X: several groups of rows, each row roughly a mix of its group's hidden directions
X (98 x 10)
[[ -3   7  -4 -27 -24  -1  13   9 -30 -29]
 [ 11 -26  12   2  14 -15 -34 -24   9  14]
 [ -8  41  -1   1  -1  14   3 -32  18   9]
 [ 21 -19  28  -6  10  19 -24  24 -10   3]
 [  7 -13   0 -29  13 -11 -20  22 -21 -27]
 [ 10  -9   4   1 -25  24  25 -34  12  -2]
 [-17 -15  -2 -14   1  -2 -25  29  12  32]
 [  3 -10  -2  19  27  -3  -4  -3  34  31]
 [ 10 -20   3 -12  26 -16  -1   3  -4 -42]
 [  6  32 -11  16 -20   3  15 -25   5  25]
 [ 12 -13 -17 -25   9  -1 -17  40 -11  -7]
 [ 31  19 -24  -9  20   9 -11 -25   3 -14]
 [ -7   7  24  15  15  19  -7 -17  14  36]
 [  5  34   1  10   8  17   1 -36  12  17]
 [-21 -35 -16   9  -1  -5 -28  20  -5 -10]
 [ 13 -15  18   7  30 -30  17   7  -2 -21]
 [-13 -28   2  -3  -8 -15 -16  -7  15  40]
 [-10 -18   0  11 -29   6  25 -13  30  17]
 [-12   4  -8   0   2 -15   6 -25  -5  47]
 [  8 -37  17  14   3  -4 -33  -2  14 -13]
 [  9 -12  20  -5  -3  21 -24  12 -29 -27]
 [ -7   4 -13 -16  14 -21 -11  28 -36   0]
 [ 24 -27 -16  12 -20 -17   6  -3   7  30]
 [-11   0  -3 -14 -32   4  10  16 -24 -33]
 [ -6  28   8 -21   5   4   6  -7 -44  -2]
 [-22  25 -15  18 -27   7  17 -23   0   9]
 [  4  39  -6 -18   3  15   2  -8 -24 -24]
 [ -8 -43  -5  18  -8  -9   8   1  19  24]
 [ -4 -34 -12  16  12  -7   7  28  20  17]
 [ 15  18  29   0   5  -3 -32 -12 -16 -22]
 [ -8  22   1  17   1  20  -7 -37  24  13]
 [ -8 -17 -12   5  30 -14 -29   4  25  17]
 [ 12 -38   1  10   9  -7 -19  10  31 -10]
 [ -9  -1 -13   6  12 -14   8  45 -24  10]
 [ -3 -15   4  -9   9   2 -53   6   7   6]
 [  7 -22   4 -14   8 -18  10 -33 -33   2]
 [ 21  -9   6  14   3  -4 -18 -39  -9  26]
 [ 15   9  18  -2   1  16   1   3  33 -37]
 [  6 -15  -7  22  -9  -9  19 -28  11 -34]
 [ 25  35  -2  13 -19  14 -10 -16   6  20]
 [ -6 -15   1 -11  15  -8   9  12  -8 -49]
 [ -4  20  15  22  -5  25 -19 -19  20 -20]
 [  0  -4   6 -12  27 -19 -15 -31 -19  23]
 [-24 -10  22  18  11  22 -10   0  27  22]
 [ -1  -2  21 -24 -11 -19 -25  -1 -36   0]
 [-13 -12 -12   1  14  -4 -40 -29  11  13]
 [  8  -6  19  14  34 -23  16  22  17  -8]
 [ 16 -15 -33 -17  -9   3 -23  18   1 -24]
 [  6 -17  20  -4  -9 -38 -29  -1   0 -16]
 [ -9 -23   3  29   7   6 -18  25  28 -12]
 [ 17 -35   8  -4  19 -15 -21  23   0 -15]
 [  1   5   2  18  -7   2  20 -49  -1 -11]
 [ 12   7  32   1   0  -5 -37 -20   4 -20]
 [-13  -5  37  15  12 -21  20 -13  -1  20]
 [ -1   9  -4  19  14   6  15 -11  33  35]
 [  2 -53   0   8  -6  -3 -20  -9   5   0]
 [  5  -9   4  10   4  10 -33  13  42   4]
 [  2  34   1   9   4  17  -7 -31  18  23]
 [ 13 -23 -12 -33  -7  -4  33  11   8 -12]
 [ 10  -1  26  -9  31 -25   6 -18 -21  12]
 [ 11  -1  32 -11 -13 -12 -25  -1  -3 -34]
 [  8  -9  14  31   1   4  -4 -27  -9  35]
 [-11 -33   1  -5 -17 -13   2  36 -11 -17]
 [ 10 -33 -15  23 -18  -8  -8  -3  30   2]
 [-20  22   2  19 -22  27  11  24  13  -7]
 [ -7  27   8   1  -9  17  10   6  -1  45]
 [  6  13   6   5  17  -3  -4 -40  14  31]
 [-19   0  -6  12 -38  18  23  12 -18  -1]
 [ 21 -15  -8 -17  18 -26  20  23   9 -18]
 [ -1 -19  15  39 -15  19   0 -12  23   7]
 [ -4  30  29  -4  17  -3 -14   5   1  33]
 [ 18   2 -32 -21  -4  15 -14  14 -15 -28]
 [ 15  -6  28 -15  21  15 -31  18 -13   0]
 [-11 -18  -5   0 -24   0  26   4 -39  -9]
 [ 10 -26  -2  25   0  -2 -13  -7  41  -4]
 [  3 -23 -21 -16  -7   4   1  35 -16 -24]
 [ 16  -2  -2  21  22 -14   9 -30  32  -5]
 [ 13   4  -3  15  11 -14  -4 -50   6  11]
 [-15 -28  -6   7  -7 -12  42   8  -3  13]
 [ -9   9  25  16   1  -3  35 -24 -21 -11]
 [-14  13   4 -19  -6  14 -20  11 -10  43]
 [  4   2  12  -2 -19  24 -20   5 -38 -21]
 [ -4  26   6   6  -1  14   4 -43   0  24]
 [-18   6  12  -6 -14   7  -1 -31 -17  37]
 [ 20  -8  -9 -20  17 -13 -23  35  -3 -16]
 [-13  11  26  11 -15  -2  19 -33 -24  -6]
 [  5  27   1  -5 -20  24  36 -19   3  -4]
 [ -5  32  13  12  12 -17  -5  34 -18   6]
 [ -1   4  -3   8 -36  15 -12 -11 -32  22]
 [ 23   3  -4 -14   5  18   3 -39 -28  -3]
 [ 14   6  -4   3  12  36 -12 -19  -8 -33]
 [ 23 -24  21  -1  19   9 -15  25  15 -17]
 [ 14 -11  -7   6  17  -9  17  27   1 -40]
 [-25 -27  11   5 -14  21 -30   7 -17   3]
 [  7  17  -8 -13  14  15  -1 -36 -12  31]
 [-20  -9 -14  -8   6 -23  -3  43  13  -2]
 [  9   5   2  -4 -20  12  46  20  -5 -12]
 [-29   4 -15  -8  13 -21  11  -2  21  33]]
one row of each group, then the others: which group is each in?
[ -1 -17 -22  12   8  15  42   9   1 -17]
W
[ 10  16   7  10  19  14 -20 -41  13  11]
U
[-15  30  11   0   0  25  21  26  13 -15]
J

[-32 -29  13  17  10   7  -4  -6  20  23]
J
[ 21  17   1 -20   0  -6 -26   3 -23 -31]
W
[-12  -7  12  18  -2  21 -21   4  31  29]
J
[ -8 -25  -3  -8  19 -12   0  29  30 -21]
J
[ -2  28 -14 -12  22 -23  15  -6  26  16]
J
[-22 -22 -20   0 -23 -15  28   4 -17  15]
J
[ 13   2  38  14 -26   6  -9 -17 -12 -18]
U
[ 11 -10   2  19 -22   8   5  -3   6  46]
J
[ -4  12  -6  15 -15   2  52  -3   1  -4]
J
